Each row is where one point has got to under a steady rotation. How many steps took it there?
The counts run from 0 to 432.
[ 171,   84,   64,   88,  336,   46, -145, -138,  -33,  -98,   35,  175,
 -111,   19,  -20, -202,  108,   12, -157,  335,  -88, -112,  -66,  -58,
 -133,   82,  -23,  -97, -263,   14, -135,  -32,  125,  229,  -19,  -83,
   98, -100,   57, -192, -104, -160, -126,  325,  -99,   84,  -88,  -86,
   39,   47]
337
[ 207,  240,   35,   74, -124,    3,   68, -157,   40,  -79, -117, -266,
 -164,  -43, -163, -198,  136,  -66,  -71,  173,  103,  -69,   25,  -55,
  -55,  -90,  117,   90, -253,   58,  103,  258,  218,   46, -103,   37,
  -57,   25,  329,  -55, -116,   82,  -91,  -72,  154,  158,  152,    6,
  124,  100]
112
[ 121,  271,  162, -265,   71,  -66,   74,  -18, -133, -171,   31,  239,
   42,   10,   62,   46,   72,  158, -264,  363,   54,   41,  -67,  109,
  -27,  148,  -78,   87, -129,   91, -172,   -6,   26,  143,  -98, -139,
  127,   -7,   57,  -78, -280, -106, -177,  216,  -58,  -14, -108,  -10,
   59,   18]
169
[  13,   23,  -27,   72,   29,  -61,  108,  109,   92,   39,   50, -222,
 -128,   86, -151, -211,  -80, -255,  105,  256, -205,   -8,    1, -104,
   -1,  258,   44,  -41, -173,  -75,   26,   22,  119, -101,  -98,  226,
   12,  -35,   73,   34, -139,  183,  -55, -391,  241,  162,   82,   15,
  -55,  113]
214
[ 287,  -11,  150,   38,  -59,  -77,  -70,  -13,  157,  -70,  115,  109,
  -54, -203,  -79,   70,   -4, -214,  -49,  107, -112,   86,  -93,   67,
  110,  169, -262,  -14,   46,  -37,  110, -182,  -67,  -80,  201, -168,
  187, -198, -231, -129,  -73, -236, -252, -169, -132,   22,  -86,  -53,
  -55,  105]
231
[ 140,  -71, -162,  -39,  -58,   47,   88,   -9,   67,  262,  220,  -61,
  132,  -59,  -25,   18,   24,  -42,   49,  192, -172,  -62,  -84,  -49,
    8,  145,  -61, -227,  -90, -307,  137, -167,  -47, -330,  305,   10,
   22,  -91,   23,   65,   16,  -94,   -3, -333,  -45,  182,  271,   79,
  -54,  -70]
56
[-218,   -3,  127, -143,   94,   79,  -14,   74, -160,  -87,  129,  270,
  174,   23,    3,  139,  -33,  211,  -94,  259, -159,   48,   48, -224,
  -90,   98,  -45, -141, -173, -238,  119,  -47,   71,  250,   96, -241,
   94, -119,  -39, -188,  -77, -235,  -14,  -34,  -31,   37,  -29,   64,
 -109, -103]
395
[-105,   19,   20,  165,  198,   27,   30,   71,  -87,  101,   42, -181,
   10,  201, -263, -264,   62, -104,  178,  216, -183,  -79,   61,   34,
  215,   47,   36,   88,  -98,    6,   57,  -68,   95,  -19, -231,   21,
 -233,  -29,  164,  144, -260,   85, -214,  -65,  112,   32,  225,  -41,
  -88,  163]
148
[ 259, -178,  -67,  -22,  297,  157, -190, -165,  -95,  167,  -52,  150,
  120,  -26,   15,  -41,  -35,   -2,  -52,  107, -142,  -81,   85,   40,
  -46,    8,  -57, -198,  -63, -165,  219,    8, -198, -174,  284,  119,
  -60,   45,   78,   70,   27,  136, -263, -207,   74,  113,   66,  151,
 -188,  -66]
124
[-196,  261,  144,  -34,    2,   22,  157,   27, -120, -250,   75,  -64,
 -118, -173, -295, -116, -246, -113, -185,  264,    4,  -36,    8, -279,
   28,  171,   -7,  156, -105,   61,   57,   75,  174,  -47,  -88, -224,
   50, -156, -104, -174, -215,   83,  -51,   15,   68,  111,   31,  -73,
   89,    6]
432
[ -50,  160,  -11,  -54,  235,   -1, -165, -201, -163,  -11,  178,   37,
  110,   -6,  -66,  -20,    2,  170, -182,  181,  -58, -127,   92, -266,
 -107,   80,   17,   45,  -65,  -31,   93, -153,  180,   98,   45,   72,
  -92, -281,   86, -156, -123, -306,  -99,  192, -225,  -38,  185, -125,
  -42,  -19]
269
[  33,  183,   54,   33,   -9,  110,  169,   75,   -6,  293, -169, -171,
  -96,   16, -105, -221,   -7,  145,   38,   10,   51,  -54,  -34,  203,
 -322,   66,   64,   61,  -46, -349,   64,  -98,   80, -117,  240,  -46,
  151, -316,  126,  233,  -65,   59,  -86,  -34,   68,  121,  -20, -259,
 -201,  -60]
309
[ 194,  325,   -5,  -72, -277, -144,  -17,  -81,  -59,  -36, -250,  -30,
 -297,   71,   92,   98,  -59,  120,  -51,  -48, -166,  109,  227,   34,
 -349,   35,   26,  103,  -10, -123,   21,   23,  -17,  161,  116,  109,
  218, -139,  180,  116, -125,  -99,  -66,   66,   49,   14,  -48, -115,
   -6, -151]
303
[ 169,   61, -348,  -92,  226,  -68,   17, -112,  -62,   79,  171,    1,
   -3,  287,  186,    6,  176,  -51, -139,  235, -196,  -99,  100,  -34,
  -72,    6,  115,  -16,   72,  -79,    4,    8,  220,  -22, -148,  223,
   -5,  -69,  366,  119, -238,   70, -153,  -48,  -34, -146,  279,  -21,
  -41,  -45]
276
[  45,  122,   38,  131,  -53,  -46,  -11,   23,  179, -120,  -76,   70,
 -433,   94,   19, -171,   91, -176,  -52,  191, -135,  -53,   41,  136,
 -114,   72,  -86,  -88, -195, -145, -165,  112,   -9,  239,   10,  -17,
  161,  -20,   30,   34, -168, -240, -142,  142, -100,  106, -146, -168,
   56,  -83]
405
[ 145,  -18,   30,  -42,  -93,   11,  -24,  -80,  188,   48, -144,  -23,
  -22,  -30,   16,  -58, -163, -266,   28,   25,  -62,   44,  196,  -37,
 -113,   30,   73,  149,   74,  -46,  -49,  -29,   17,   20,   13,  507,
  -34, -147,  -96,  253, -315, -105, -254,  -80,   70,   87,  302,  177,
   -6,   12]
86
[ 193,  340, -103, -274,  142,   75,  114,   25,  -41,  -75,  -49,  157,
   96, -102,  233,  120,  -55,   99, -206,   -4,   52,  187, -185, -179,
 -150,  132,  -39,  297,  -76,   72, -167,   43, -121,  136, -145,  101,
  -27,  -91,  209,  -81, -166,  -32, -225,   31,  -57,    8, -106,  -33,
   65,   41]
102
[-152,  252, -179, -192,   18,   81,  163,  -58,  -79, -136,  212,  223,
   76,  -31,  133,  248,  -34,  293,  -44,   94,  -18,  160,  -18,  -29,
   58,  -48,   46,  -39,   19,  143,   58,   32,  -59,   94,   85, -136,
   48, -167, -143,   39,  -15, -450,  -95,   33,  -98,   48,  140,   -1,
   47,   12]
327
[ 148,   25,   73,   24,  292,  135, -127,  -84, -176,  120,  -85,   37,
   87,   65,  -88,  -48,  -17,   96,  132,   52,  -60,   29,  234,   52,
  116, -129,   75,  -45,  -26,  207,  142,   56, -262,  -24,  -40,  -31,
 -139,  104,   31,  268,   64,   88, -383,  -67,  140,  101,   50,  136,
 -206,   85]
191
[ -52,  166,  193,  -48,    2,  134,   -3, -159, -183, -232, -109, -132,
 -222, -109, -162, -255,   25, -110, -280,  -70,   -1, -305,  164, -136,
   51,  -56, -120,  199,  -28,  -82,   71,   99,  150, -162,   -8,  -61,
 -291, -213,   51,  -63, -180,   42, -136,  101,  -93,   -6,  295, -107,
  -20,   38]
306
[ 136,  167,   55,  156,  105,  -68,   29, -158,  -49,  -44, -154, -226,
 -191, -105, -210, -269, -150, -230,  -66,   66,  -29,   30,   28, -244,
  -64,  258,  -32,   38, -236,  -32,   63,   63,  126,  -93,   29,  160,
   46, -144,  148, -168, -122,  260,   -8,  -12,  233,   69,   73,  -83,
   38,  163]
45
[  99,  287,  -30,    2,   90,    4,   98, -108, -229, -135, -155,  -56,
  -32, -119, -167,  -28, -207, -106,  -33,  -61,  -56,   97,  188, -223,
  -32,   99,   75,  157,   71,   87,  328,  191,   58,   32, -138,  -56,
  -36, -161,  229,   -6,  -79,  248, -183, -128,  259,   -7,  -65,  -78,
  -44,  -10]
366
[ 373,  156,  111, -198,  -20,  115,  143,   97,   41,  139,  -20,  144,
  198,  -20,  125,   18,   27,  128,  -65,  186,  108,   18, -136,   24,
 -224,   66,   15,   34, -225,   26, -254,   55, -219,   38,  145,  121,
   34,  127,   68,   57,    5,    6, -177, -133,   61,  277, -132,  318,
   31,  109]
60
[  77,  157,  -67,   69, -105,   26, -172,   65,  148,  -72, -118,   16,
  149, -130,  -20,   41,   61,   38,  -67,  165,  -11, -153,  -20, -208,
 -195,   19,  215,   26, -140, -109,   20,  126, -153,  181,   15,  -16,
   32,  178,   53,   35,    1,  -37, -175, -314,  149,  193,  -54,  376,
  -18, -147]
287
[  43,  292,  -65,   -8,   55, -222,  154,  -61, -193,  -82,  185, -172,
  -17,  124, -175,   17,   44,    4,   36,  237, -225,   73,   86,   13,
  228,  -51, -120,  220,  -31,  145,  125,  -24,  156,  -46, -227, -218,
  -97,   -1,  247,  -75, -131,   -8, -213, -121,   58, -125,  171, -247,
   53,   25]
106
[   3,  177,   63,  -62,  220,  213,  115, -134,  -59, -168,  -82,  121,
  -68,  -86,   40, -153,  -61, -136, -266, -110,   57, -172,    4, -221,
 -222,  202,  -75,   63, -188,  -65, -136,   22,  139,  -95,   96,  153,
  -73, -258,   47, -236,   23,    7, -106,   67, -244,   81, -115, -217,
   18,   77]
204
[ -71,  178,   96,  -15, -145,  -69,  -55,  -61,   40, -132,  -64,   81,
  -45,   93,  -48,   95, -220,   93,  -80,   16, -143, -149,  289, -201,
 -283,  134,  -62,   59, -158,  -17,  130,    3,   52,  131,  258,   99,
  136,  -29,  -76,  -66,   -1, -176,  -49, -250,  -74,  161, -184, -122,
  -40, -252]
135
[ 384,   82,  -67,  -42, -232,   96,   90,   18,  174,   57, -147,   42,
 -146,   19,  187,  -70,   30, -120,   42, -145,  -78,  -69,   44,    4,
  -36,  -51, -120,   13, -231, -202, -273,  -22, -339,   43,  201,  169,
 -102,  125,   63,  113,   23, -239, -247, -129,    9,  202,   34,  178,
   41,   41]
187
[  50,   -5, -212,  -89,  -52,  221,  215,  -95,  144,  -23,   70,  -57,
 -216, -100,    0, -213,  121,  -74,  -19,  191,  -86,  -12, -136,  166,
  159,    2,   89, -248,    6, -274,  102,   -2,   16,  -65,  223, -160,
  203, -259,   19,   71,  -99, -163,  -42,  110,  -22,  128,  278, -154,
   15,  -30]
115
[  63,  -44,  -55,   68,   30, -105,   49,  -85,  -76,  122,  287,  -44,
   66,  102, -165,  -46,  -98, -141,    5,  344, -326,  -58,  112,   10,
  148,   85,  -94, -198, -107,  -12,   84,  -92,  -31, -414,  208,   63,
   56,   66, -177,   35,   22,  -18,  -95, -270,  -23,  183,  244,   45,
  -42,   90]
384
[  -5,  203, -134,  -20,  260,   17,  -84, -129, -164,    9,  182,  139,
  233,  -91,  -22,  171,  -58,  168, -137,  181,  -75, -104,  -54, -162,
   28,   48,  -60,  283,   37,  182,   51,  -97,  -11,  -16,  -30,  -60,
  -75,  -74,  -58,  -94,  -81, -287, -287,  -87, -279,   43,   84, -183,
  -24, -231]
100
[   2,  125, -205, -285,  106,  137,   61, -166, -131,   14,  142,  110,
   35,  233,  125,  127,   76,  310, -128,  205,  -50,   20,   73,  157,
   80,  -57,   -1,  -79,  -37,  186,  -46,   -6,  -35, -166,  133,  189,
 -131,  140,  -18,  128,  -60,  -15, -215,  -68,  -62,  121,  331,  144,
    4,   60]
386
[ 426,  242,  154,  -41,  -67,  -97,    8,  -76,  254,  -16,  -13,  143,
  -50, -212,   57,   -1,   -9, -104,  -72,    7, -100,  103, -161,   42,
  -77,  179, -258,  -13, -133,  -30,  -47,  -31, -172,  -25,  235,  -30,
  173, -161,  -60, -140,   57, -218, -230, -156,  -67,   41, -168,  -49,
   33,  151]
230
[ 112,  109, -192, -130,   -2,  164,  231,  144,   68,   30, -106,   70,
 -174,  109,  230, -179, -125, -208,    4, -138, -110,   46,  -26, -141,
 -126,  134,  -19,  127,  -58, -291, -247,   72,    3,  180,  -84,  292,
  -68, -169,  179,   19, -219, -100,  -91,   84,  -18,   39,  -25,  -54,
   19,   56]
145
[  48,   63,   48,  123, -110,   98,  -74, -111,  117, -141,  -96, -157,
 -193, -119, -141, -202,   65, -133, -105,  270,   80, -235,   83,  -83,
 -116,  115,  151,   -6, -316, -196,   66,  -15,  187,  109,   71, -113,
   69,  100,  -26, -134, -190,  -95,  -67, -109,   -4,  257,  -14, -102,
   53, -196]
178
[ 156,  199,  178, -256,  -10,  -39,  198,  177,  -85,  -25,  -90,  194,
  133,  -61,   76,   64, -112,  -30, -167,  -86,  -14,  157,  -64,  -36,
    6,  252, -194,  307,   37,   39,  -65,  -95, -195, -127,    6,  220,
  -49, -110,   84,   80, -110,  141, -231, -180,  103,   56,  -45,  163,
  -87,  177]
424
[  17,  180,   73,  -11,  -62,  -54,  -55,  -49,   24, -112,   51,  229,
 -190,   31,   56,   71, -213,  -65,  -43,   19,  -98,   63,  200,    0,
 -108,  131,    9,  -41,  -30,   49, -106,  -62, -179,    2,  314,   25,
  148,  -74, -368,  157,   47, -354, -164,  147,  -87,  196,   -6,   56,
  -18, -104]
194
